In the data rows, the value 128 means zero.
Here are some numbered points:
[112 121 118 116 114 110 102  75 120 120 137 127 124 140 119 154 104 151
 160 139 132 127 132 138 167 168 150 151 132 189 186 190 181 176 151 119
 130  97 116 121 132 127 124 125 101 109 125 132 127 157 159 147 153 159
 146 158 183 170 163 153 148 126 145 134] 0
[ 95  93  90  64 107  88  94 125  47  74 106 122 125 104 113 132 123 105
 117  98 101 100 123 120 111 170 139 158 131 118 129 143 151 145 104 114
  99 122 106 114 106 107 116 125 121 114 136 130 131 144 112 113  86  59
  76  83 118 100  77  67  67  92 127 128] 1
[118 130 142 132 151 171 187 207 156 120 167 150 167 180 138 145 156 148
 146 116 115  95 116 139 128 135 125 139 129 137 138 143 165 184 169 184
 180 201 179 185 173 172 182 167 191 167 149 128 119  95 107 135 119 128
 128 128 129 129 130 129 128 129 127 128] 2
[148 153 125 129  98  78 117 126 158 178 169 189 180 158 119 133 156 183
 177 164 166  91 115 100 111 110 111 137 134 126 146 171 206 171 156 150
 146 153 139 121  90 110  97  96 125 105  98  90  77  82  62  99 162 136
 132 153 118 137 160 149 126 137 117 124] 3
[ 93  78 106 166 152 162 121  87  57  85 106 113 166 148 114 110  83  77
 125 109  90 134 159 156 143 107  70  62  64 115  99  96 103 112 119 109
 102 104 118 122  91 112  81 109  77 113 146 183 150 149  89  82  96 128
 128 128 129 129 130 129 128 129 127 128] 4
[134 109 134 111  97 109 119 131 171 169 142 142 142 105  99 130 107 112
 109 138 162 163 158 163 135 133 125 146 177 130 145 110 116 126 109 118
 137 139 139 112 112 124  95  97 135 128 150 182 166 150 155 121 133  94
 128 128 129 129 130 129 128 129 127 128] 5
[129 147 101 139 125 104 142 127 119 171 158 136 157 131 130 151 133 127
 144  90  77  94 114 144 173 137 113  93  88 130 136 127 132 121 115 141
 160 144 136 126  95 124 139 171 133 117 148 135 156 181 161 115 138 135
 147 163 162 130 143 120 135 142 144 112] 6
[123 122 119 161 119 116 126  63  53  88  90  94 113 105  63  69  64 116
 100 130 122  80  87  74  62  86  99 101 106 121 100  81  81 111  97  93
  71  74  75  99  57  54  79  72  69 129 110 125 124 135 149 137 114 112
  88  88 110  80  94  44  45  68 110  89] 7
New points follow, each followed by the number of its nearest point above, looking only along the 6 directions in which the numbered points spread most.
[151 150 118 135 140 175 172 165 142 104  95  84  77 102 114 148 154 151
 133 161 160 118 111 108 112 133 153 127 143 105 124 121 141 164 192 139
 132 126 101 131 152 167 135 114  73  60  67 100 147 161 150 168 112 112
 105 143 109 145 137 141 157 139 166 179] --> 6
[165 124 151 149 139 134 132 139 136 128 128 135 109 123  89  94  93  83
  93  69  89  74 101 134 169 159 179 152 178 186 172 172 173 159 136 168
 162 189 149 145 131 136 107 148 167 160 176 189 136 135 119 139 155 146
 167 174 175 176 151 152 140 103 130 110] --> 6
[155 143 183 183 165 185 174 168 161 151 140 145 129 110 127  73 113 126
 130 146 126 150 129 130 112 119 148 137 153 149 128 130 151 137 153 133
 142 143 148 185 156 148 153 142 129 142 186 166 152 151  64  95 126 162
 201 202 193 163 144 158 109 135 138 145] --> 6
[ 69 115 107  71 128  94  97  87  82  76  91 107 108 151 148 123 124 135
 121 139  82  92  94 102  81 107  87 119 109 108 116 115 105 130 110 138
 149 132  99  61  83  73 136 121  84 111  86  87  96  72 121 103  86  92
  75  80 118  79 113 106  99 124  71 108] --> 1
[104 107 112 105 121  79  55  40  61  94 131 141 124 151 127 128 100 117
 132 102  97  98  86 110 118 116 113 109  93 127 125  94 118 114 131 153
 141 122 120 107 128 129 129 128 128 127 126 127 127 127 128 127 129 128
 128 128 129 129 130 129 128 129 127 128] --> 6
[170 194 166 153 152 148 190 182 186 173 168 151 151 156 120 147 131 120
 101 131 141 157 153 117 132 122 131 142 146 130 126 170 159 170 174 135
 157 140 122 110 112 139 136 136 108 111 130 101 120 134 128 150 168 173
 177 179 137 140 152 175 157 124  99 125] --> 6
[146 132  84  69 137 161 169 172 176 133 131 107  93  86  89 103 145 135
 162 154 113 136 124 141 147 133 150 100  84 114 117 178 165 162 131 103
 137 136 157 168 133 147 157 165 142 160 109 113 165 169 146 141  95  77
 116 106 126 141  92 104 102 104 148 146] --> 6
[105 138 163 204 196 168 172 143 154 159 147 126 136 115 136 154 135 137
 156 136 142 137 150 163 183 140 171 156 172 179 174 137 138 166 149 148
 156 124 120  74  93 121 124 167 172 175 174 178 161 113 139 161 166 157
 158 167 129 129 130 129 128 129 127 128] --> 6
[ 86  89 101 128 111 141 145 141 141 146 148 170 153 150 177 138 119 124
 108 117 142 114 135 122  86 118  69  90  79  81 129 118 124 115 119 121
 118 125 150 102  66  88  85 125 110 116  92 102  69  70 133 133 138 153
 126  86 119  98  92  65  87  86  72  77] --> 6
[ 87  77  99  97 128 155 114 124 127 103 128 109 105 141 134 144 160 140
 138 121  82 116 121 127 106 149 106 119 104  67 108 123 111 152 147 143
 136 110 141 128 150 145 143 163 123 121 131 100 153 120 148 149 124 161
 120 108 156 154 159 133 108 120  74 117] --> 6
[ 67  98 139 114 137 146 141 172 136 139 160 143 122 161 151 121 144 142
 171 188 189 175 165 110 105 102 139 147 156 166 154 137 157 181 176 177
 166 105 131 103 150 188 148 152 148 172 164 159 139 163 159 146 165 150
 171 175 158 137 140 118 120 130 104  92] --> 6
[156 148 150 141 145 147 120  91 104 108 118 179 160 145 150 104 147 112
 127 164 153 186 149 170 114 142 128 130 168 114 172 172 157 179 136 134
 153 122 156 147 150 194 191 173 165 121 126 145 145 165 171 134 141 130
 137 141 122 104 129 121 154 182 145 181] --> 6
[173 121 122 134 101 158 170 174 205 215 166 157 146 124 168 160 156 159
 149 170 197 185 143 147 178 170 175 167 188 169 174 131 107 113 124 150
 150 160 177 167 167 186 158 189 200 112 168 154 144 182 206 193 175 123
  79  99  92 166 183 181 221 204 172 165] --> 5
[147 128 148 157 132 132 152 145 114 145 112 122 147 141 117 114  81  91
 102 112 140 132 140 129 132  88  79 100  99 122 169 112 123 138 135 156
 145 130 114 111 138 112 149 126 135 134  88 131 113 112 157 155 168 131
 123  95  80 113 111 168 163 111 123 129] --> 6
[140 166 152 116 125 119  88 156 123 156 190 161 151 164 135 147 155 145
 130 114 109 107  92 115 143 155 141 121  95  87  80  99 122 107 120 131
 139 130 142 169 128 129 129 128 128 127 126 127 127 127 128 127 129 128
 128 128 129 129 130 129 128 129 127 128] --> 6
[ 97  64 116 112 116  92  75 101  84  81  96 107 101  89 101 129 120  71
  53  62  57  98 113  94  96  92  84 105 108 102  87  90  92 110 113  90
 100  82 104  84  73  61  92 109 141  98  73  51  82  79  91 109 105 122
  87  73  54  29  75  93 116 135 135  83] --> 7
